(in the rows, 128 means zero)
Each named turn below is shown by a few rows before and after it. Which turns, in which order, take the first row of each later pair to the second? The first pair is answered.
turn Lopov:
[133 134 135 142 107 116 111 145 126 138 131 139 126 112 137 114 160 113
 105 117 122 153 129 146 152 138 112 134 118] => [140 150 126 137  97 135  99 119 153 129 123 146 127 130 124 123 134 140
 104 151 136 126 127 133 110 124 116 129 109]
[141 123 123 131 115 159 121 121 127 136  91 138 152 167  96 141  71 141
 117 121 149 145 122 134 128 138 136 140 140] => [131 110 115 116 130 150 141 128 112 132 100 123 141 165  94 139  63 135
 137 109 144 153 118 120 138 130 145 136 147]
[163 134 125 130 130 123 162 146 102 125 108  82 120 131 155 155 119 116
 135 138 155 116 127 101  99 141 128 111 129] => [155 131 133 132 131 112 159 158  94 129 112  84 122 123 166 138 138 104
 121 122 147 134 130 115 127 151 120 117 129]
[141 147 115 150 110 141 128  80 100 102 132 123 142 122 132 136 136 107
 185 124  95 120 124 121  88 143 144 136 110] => [132 136 121 146 117 140 137 100  92 105 143 115 135 114 137 134 141 102
 193 111  95 126 126 124 105 142 136 129 115]
turn Mel:
[140 179  88 114 124 189 163 171 170 165  90 171 221 133  73 112  94 135
 138  89 122 128 119 148 147 111 156 137  98] => [123 155  97  89 149 167 186 206 145 162 105 144 207 121  78 103 116 107
 163  68  98 145 119 140 188 110 161 130 115]
[148  95  61 160  97 155 152 147 157 126 119 107 150  97 136 105  59 147
 115 129 126 186 121 148 123 132 142 161 165] => [133  84  85 144 127 119 166 186 130 117 139  82 119  72 157  93 117 104
 114 103  97 185 123 140 167 139 139 151 167]
[117 108 133  94 165 105 142 140 104 117 150  96  97 113 124 122 138 108
 166 122 109 114 122  93 138 116 147 119 135] => [135 147 152 122 145 111 111 112 135 122 148 121 102 114 132 123 176 113
 112 135 121  78 122 105 120 116 130 129  99]
[134 100 105 110 126 145 171 138 124 127  98 119 143 164  94 145  56 163
 164 135 140 164 129 135  92 116 132 103 151] => [108  94 146  96 165  93 180 166  90 126 140  93 107 131 131 124 140 106
 165 108 106 157 128 124 164 123 121 101 150]
turn vopob:
[125 110  94 140 139 146 140 148 125 135 110 122 138 138 121 115 102 140
 147 107 129 155 137 127 131 139 122 129 154] => [116 115 101 125 149 133 144 151 117 123 121 108 129 132 125 112 111 135
 157 108 127 152 142 121 138 132 128 121 162]
[141 104 123 139 101 159 124 134 115 135  92 160 184 135 121 107 110 134
 118  85 144 175 136 169 141 143 135 124 145] => [112  87 109  91 131 144 140 147 121 102 121 112 149 148 114 139  86 138
 189 133 127 120 133 108  89 116 160 100 161]
[105  91 141 190  94 150 119 113 135 110 158 115  99 142 119  66  98  87
 118 157  52  78 179 126  77 184 111 153 116] => [103  92 144 195  98 142 122 112 127 108 159 115  98 132 118  67 105  75
 113 151  47  84 179 133  82 184 106 160 110]
Now pairs of rows:
Between the rows of a pair lie 2 to 4 turns.
[160 123  84 115 145 146 151 156  95 107 112  94 120 138 118 140  64 130
 181 165 115 159 152  81 106  99 155 123 134] => [166 169 135 152 141 115  93 129 110 125 148 117 102  99 152 121 180  89
  96 168 108  95 156  83 116 100 112 138  78]
Mel, Mel
[103 109 150 141 153 103 136 144 116 124 141 128  85 114 164 118 211  89
 107 103 127 109 114 126 181 116 130 145 117] => [141  99  91 160 103 175 133 107 152 126  88 158 145 160 108 151  80 170
 126 134 173 128 112 144  98 104 140 159 138]
Mel, Mel
[161 153 103 149  85 180  91  76 163 147 111 147 143 137 130 129  89 175
  84 137 162  74 140 113  65 104 131 132 109] => [ 98  87 123  85 167 109 157 168  84 121 158  66  82 109 157 105 133 107
 162  89  96 121 139  93 182 111 151 101 152]
Mel, Mel
[134 136 125 152 111 150 106 111 119 129 115 156 154 128 122 112 115 148
  90 121 139 156 135 183 163 155 116 140 127] => [109 105 104 102 143 136 148 133 101 109 134 105 133 137 110 135  73 146
 165 145 119 152 126 145 159 143 141 115 163]
Lopov, Mel
[119 135 109  88 143 131 149 114 141 107 120  92 114 147 111 150  95 131
 178 125  94 106 131  56 102 132 166 122 177] => [133 178 159 140 117 106 100 102 139 143 123 137 126 113 151 110 194  87
  78  88  87 105 135 102 159 156 131 148 130]
Lopov, Mel
[142 143 125 160  87 154  96 111 146 153  95 157 162 140 121 128 113 158
 108 143 152 145 122 154 112 134 121 147 112] => [109 110 137 118 139 101 135 162  98 143 127 111 132 121 141 113 145 111
 151 109 116 173 115 134 179 134 131 131 140]
Mel, Mel
